Each row has a name. After each piece below comes the name of the row it's from, unless a question asks for something else. Each question is about the rows just above it.

[107 100 134  91 141 109  86 128 118 163 167  81 169 123 116  88 172  95
  95 117 103 138  89 123  96 133 168 177]  J_470
[171 143 176 161 171 152 175 170 143  91 119  98 140 133 155 132 137  82
  92 148 157 168 132 105  82 165 150  95]  J_420
[107 100 134  91 141 109  86 128 118 163 167  81 169 123 118  90 164 133
 171 124 172 165 113 153  97 115  98 156]  J_193
[138  98 167 178 134  93  94  85 120  91 177 151 171 116 130  94  80 115
 101 163  82 100 167 119 163 125 176  83]  J_645
[121 111 176 155 163  81 130 105 131 162 143 141 107 105 150 125 123 164
 176 144 118 157 104 132 159 110 154 123]  J_206
[152  95 115 163 148 107  79 147  87  84 117 169 109 112 177 158 170 146
 115 114 151  99 122 167  81 120 138 163]  J_746
asked: [107 100 134  91 141 109  86 128 118 163 167  81 169 123 116  88 172  95
  95 117 103 138  89 123  96 133 168 177] => J_470
Shuffled J_746 with one entry gone: [177 115 163 167 107 117 112  84  81 114  87  79 163 158 152  99 170 109
 169 115 146 122 147 148 120  95 138], missing => [151]

[ 69 144 139 176 143 146 147 114] = J_50
[162 123 120 160  99 130 132 116] = J_416
[171 129 124 155 101 132 120 115] = J_931
[171 129 124 155 101 132  70 122] = J_810
[147 142 177 141 117 102 165 130] = J_700
J_50 without one entry, shuffled: [146 143 176 114  69 139 144]. Gone: => [147]
[147 142 177 141 117 102] is in which row? => J_700

[136 105 127  80 128  89  77 180 105] : J_682
[ 72 152 166 113 158 158 129 109 147] : J_37
[127 105 128 105 180 152 151  80 136] : J_752
[166 158 109 158  72 113 129 146 152] : J_18
The row with [158 158 129 109] is => J_37
J_752 without one entry, shuffled: [ 80 180 151 152 105 136 127 105]. Gone: => [128]
Put [ 72 109 113 129 146 152 158 158 166] back in order: which row is it? => J_18
asked: [166 113 158 158] => J_37
Which row holds these entries in another order? [ 80 105 105 127 128 136 151 152 180] => J_752
Shared by J_18 and J_752: => [152]

[107 133 147 130 132 123 127 130 135 131 120 151 130 127 100  88 135 125
 125 137 131 106 120 123 137  94 124 111 140 130 141 146 140 117 126 123
 126 122 167 120 112 109 126] : J_777
[122 134 152 118 127 125 132 124 141 126 122 165 131 130 101  91 144 116
 122 142 134 107 115 133 138  96 120 111 138 122 140 147 137 124 126 132
 131 128 159 128 115 103 127] : J_792
[147 137 137 128 125  82 121 146 109 126 115 142 154 141 119 133 140 161
 128 117 134 114 124 125 110 129 112 130 124 109 128 120 135 127 119 125
 127 106 132 136 121 117 125] : J_112
[126 131 120 167 126  88 125 124 122 130 147 123 127 107 140 123 132 120
 130 137 133 127 130 120 117 111 100 109 151 125 123 137 135 140 126 146
 131 141 106  94 112 135 129] : J_930
[136 127 142 131 122 110 134 145 116 120 123 155 147 149 118 142 150 141
 129 129 144 102 129 127 124 132 104 122 135 116 134 127 134 131 108 131
 141 104 127 137 119 114 134] : J_919
[133 131 134 126 121  83 132 144 115 124 118 140 151 144 120 137 139 147
 133 118 141 114 124 121 128 136 109 134 132 112 119 131 132 130 113 140
 136 103 123 140 120 129 132] : J_400
[133 121 123 130 139 156 108 150 122 131 108 129 134 152 103 139  93 131
 124 145 140 136 146 155 134 125 140 126 109 122 160  97 119 114 122 130
  82 140 132 136 126 123 111] : J_120
[131 131 143 151 124 104 136 148 105 116 112 133 133 134 121 135 135 143
 146 119 129  97 126 128 117 142 108 153 120 113 125 131 139 134 115 129
 128  98 128 128 128 124 118] : J_56
[138 112 149 129 132 108 131 143 118 122 113 123 161 152 116 137 141 141
 125 111 130 112 118 127 128 144 113 132 121 106 112 120 146 129 110 148
 138 110 124 123 134 118 136] : J_135
[142 107 134 137 136 130  97 135 123  96 105 127 130 136 104 153 132 124
 124 136 119 145 143 177 133 129 136 141 114 125 137 106 123 115 114 141
  87 142 120 131 122 135 101] : J_526
[126 109 112 120 167 122 126 123 126 117 140 146 141 130 140 111 124  94
 137 123 120 106 131 137 125 125 135  88 100 127 130 151 120 131 135 130
 127 123 132 130 147 133 107] is which row reordered? => J_777
[147 137 137 128 125  82 121 146 109 126 115 142 154 141 119 133 140 161
 128 117 134 114 124 125 110 129 112 130 124 109 128 120 135 127 119 125
 127 106 132 136 121 117 125] is in which row? => J_112
asked: [126 131 120 167 126  88 125 124 122 130 147 123 127 107 140 123 132 120
 130 137 133 127 130 120 117 111 100 109 151 125 123 137 135 140 126 146
 131 141 106  94 112 135 129] => J_930
J_777 without one entry, shuffled: [106 120 127 130 120 107 126 117 137 112 123 120 123 146 122 125 126 131
 167 123 137 109 130 131 151 135  88 130  94 126 130 133 140 135 132 127
 147 140 100 111 141 125]. Gone: => [124]

[138 151 135 138 139 149 151 133 142 159 154 138 142 146 147 138 144 145
 136 139 148 138 143 135 137 135 135 137 138 131 135 134 133 135 144] -> J_223
[133 136 142 133 161 134 129 149 151 137 134 143 145 140 135 131 139 137
 135 132 141 143 131 146 148 135 137 141 133 131 142 142 133 144 137] -> J_661
[145 135 138 136 133 129 129 149 147 141 139 140 135 139 133 144 146 143
 145 157 175 139 143 135 136 143 141 141 133 129 138 141 138 146 135] -> J_891
[147 134 136 134 135 149 144 141 146 149 145 137 149 138 143 132 148 146
 139 133 146 136 141 134 143 146 136 131 135 134 140 136 148 147 136] -> J_36
[135 134 137 155 139 152 129 143 142 142 142 142 133 141 134 133 142 149
 142 137 142 138 135 137 142 135 156 132 153 137 141 138 131 140 132] -> J_203
[139 138 138 139 154 138 144 143 141 139 136 135 136 140 136 141 190 148
 135 139 152 164 136 141 140 136 134 159 137 134 139 140 130 133 141] -> J_809
[135 136 147 139 135 143 139 151 144 137 140 136 138 145 130 136 144 142
 140 134 156 135 143 132 140 139 133 142 143 131 146 145 143 139 141] -> J_679
[132 136 141 139 151 148 131 141 148 143 141 166 146 141 135 145 157 142
 157 152 155 141 141 140 141 131 139 147 136 131 138 134 132 144 131] -> J_414
[138 129 143 140 139 131 132 140 137 144 140 140 151 148 137 139 143 153
 134 135 140 139 142 139 139 134 134 136 138 138 137 138 160 159 137] -> J_797
[139 141 146 139 136 138 137 135 143 138 137 137 136 153 131 140 137 153
 140 133 139 142 141 160 137 136 150 137 142 136 141 145 133 150 145] -> J_920
[135 138 153 141 135 151 137 134 145 146 133 141 134 143 137 132 149 141
 146 133 141 141 132 139 154 130 139 138 131 130 156 138 133 148 137] -> J_307
[142 138 140 133 134 137 133 142 140 140 140 134 137 146 134 141 146 136
 141 140 140 141 146 142 151 155 138 132 170 127 139 139 142 134 136] -> J_86
asked: [138 132] => J_86
asked: [139 138 138 139 154 138 144 143 141 139 136 135 136 140 136 141 190 148
 135 139 152 164 136 141 140 136 134 159 137 134 139 140 130 133 141] => J_809

[ 97 101  95 134 102  95] -> J_46
[121 141 131 149 147 130] -> J_554
[142 192 185  79 190 169] -> J_200
[105 116 110 118 131 141] -> J_675
[137 142 177 118 129 150] -> J_67
[130 149 121 131 147 140] -> J_587
[105 116 142 130 139 132] -> J_672
[125 112 105 146 116 115] -> J_929
[111 127 108 148 132 111] -> J_888
The row with [131 149] is => J_554
J_675 without one entry, shuffled: [105 110 118 141 116]. Gone: => [131]
The one value in J_672 and J_200: => [142]
Put [121 130 131 140 147 149] back in order: which row is it? => J_587
Which value is in both J_200 and J_672? => [142]

[128 128 129 129 129 127 128 183] : J_880
[128 129 128 128 136 184 182 183] : J_497
[129 182 128 136 129 127 184 128] : J_831
[130 184 184 183 183 183 183 183] : J_641
[128 128 127 127 129 129 129 175] : J_954
[128 129 152 183 182 183 183 182] : J_907
[129 183 183 183 183 183 183 183] : J_285
[127 183 183 184 184 184 183 184] : J_751
[128 129 128 128 136 184 182 129] : J_309
asked: [128 129 129 129 127 128 183] => J_880
Shuffled J_309 with one entry gone: [128 129 184 129 182 128 128], missing => [136]
asked: [129 152 183 182 183 183] => J_907
Which value is in both J_641 and J_831? => [184]
Which row holds these entries in another order? [182 129 128 129 128 128 136 184] => J_309

[180 106 163 146 119 122 137] = J_657
[122 113 118 106 120 119 142] = J_689
[147 126 136 152 113 123 129] = J_10
[128 154 129 166 123 132 108] = J_508
[124 153 151  60 186 164  77] = J_245
[118 131 122 108 143 132 101] = J_742
[ 87 123  97 112 134 123 147] = J_864
[133  98 123 117 110 114 160] = J_367
[118 119 122 103 134 128 136] = J_827
[ 87 101 100  99 130 128 140] = J_9
[118 131 122 108 143 100 120] = J_963
[106 120 119 142] is in which row? => J_689
Which entry of J_689 is missing from [118 106 113 119 142 122]? => [120]
The one value in J_742 and J_9: => [101]

[111 158 140 151 130 146 133 156 142 140 142 134 134 137 139 156 133 150
 136 131 150 163 147 137 137 136 132 136]  J_286
[112 150 138 140 129 153 139 148 143 147 145 134 134 139 136 138 138 137
 142 131 142 157 163 137 137 132 139 155]  J_972
[155 155 154 135 156 156 147 106 147 138 157 158 154 167 142 187 151 141
 145 136 131 133 139 153 170 154 142 158]  J_828
[112 153 135 151 130 145 133 148 144 144 148 135 134 140 138 152 135 147
 137 130 151 161 148 135 137 135 132 140]  J_499
[115 149 136 147 130 147 133 138 141 144 150 134 134 140 132 146 139 142
 139 129 150 157 147 134 135 134 131 131]  J_904
[106 154 158 155 133 155 138 154 167 156 158 142 147 151 147 154 136 153
 145 131 156 170 187 141 142 135 138 157]  J_853
[111 158 145 144 132 159 141 161 151 159 150 138 138 156 139 144 141 154
 146 133 156 163 166 140 138 134 144 142]  J_228
[158 142 147 151 147 154 136 153] is in which row? => J_853
The row with [111 158 145 144 132 159 141 161 151 159 150 138 138 156 139 144 141 154
 146 133 156 163 166 140 138 134 144 142] is => J_228
asked: [138 140 129 153 139 148 143 147 145 134 134] => J_972
Where do [137 136 132 136] appear? => J_286
Put [170 136 141 155 147 157 145 138 106 135 154 187 142 133 138 153 156 154
 151 142 158 156 154 167 155 131 147 158] back in order: which row is it? => J_853
J_972 without one entry, shuffled: [138 131 138 129 142 137 136 137 137 157 139 148 142 147 138 139 134 132
 153 150 134 155 139 143 112 145 163]. Gone: => [140]

[155 182 151 160 151 154 155 151] = J_238
[166 179 195 156 165 196 146 165] = J_458
[182 151 156 151 154 155 155 165] = J_8
[156 165] is in which row? => J_458
asked: [182 151 156 151 154 155 155 165] => J_8
Where do [182 151 160 151 154 155 151] appear? => J_238

[132 112 143 109 108] : J_644
[108 111 123 108 107] : J_741
[127 128 125 136 131] : J_240
[128 125 130 124 127] : J_562
[176 136 180 139  97] : J_6
[130 127 131 125 131] : J_543
[128 126 129 124 127] : J_832
[133 124 131 124 127] : J_98
[136 176 117 112 164] : J_685
[118 123 128 131 113] : J_162
[134 122 134 126 124] : J_358
asked: [136 180 139] => J_6
Shuffled J_562 with one entry gone: [130 125 128 127], missing => [124]
Shared by J_644 and J_685: => [112]
[128 125 130 124 127] is in which row? => J_562
Which value is in both J_162 and J_741? => [123]
Which entry of J_562 is missing from [127 128 130 125]? => [124]
Where do [136 176] appear? => J_685

[119 135 126 127 123 126 128 134 110 143 139 126 128] -> J_826
[129 129 130 129 143 129 133 135 126 109 130 121 106] -> J_631
[138 128  71  82 107 158 145 109 137 108  80 123 127] -> J_106
[119 135 126 127 123 139 128 134 141 143 139 126 128] -> J_584
[128 126 139 143 141 134 128 139 123 127 126 135 119] is which row reordered? => J_584
Which row holds these entries in another order? [108  80 123 127 138 128  71  82 107 158 145 109 137] => J_106
The one value in J_106 and J_631: => [109]

[112 141 137 125 142] = J_946
[105 151 153 129 115] = J_294
[129 128 116 129 136] = J_370
[161 148  72 136 112] = J_708
[128 144 105 126 129] = J_769
J_946 without one entry, shuffled: [141 137 142 112]. Gone: => [125]
Which entry of J_769 is missing from [129 144 128 126]? => [105]
Shared by J_708 and J_946: => [112]
Which entry of J_946 is missing from [137 125 142 112]? => [141]
Shuffled J_370 with one entry gone: [129 129 136 116], missing => [128]
Put [161 148 112  72 136] back in order: which row is it? => J_708
Shared by J_294 and J_370: => [129]

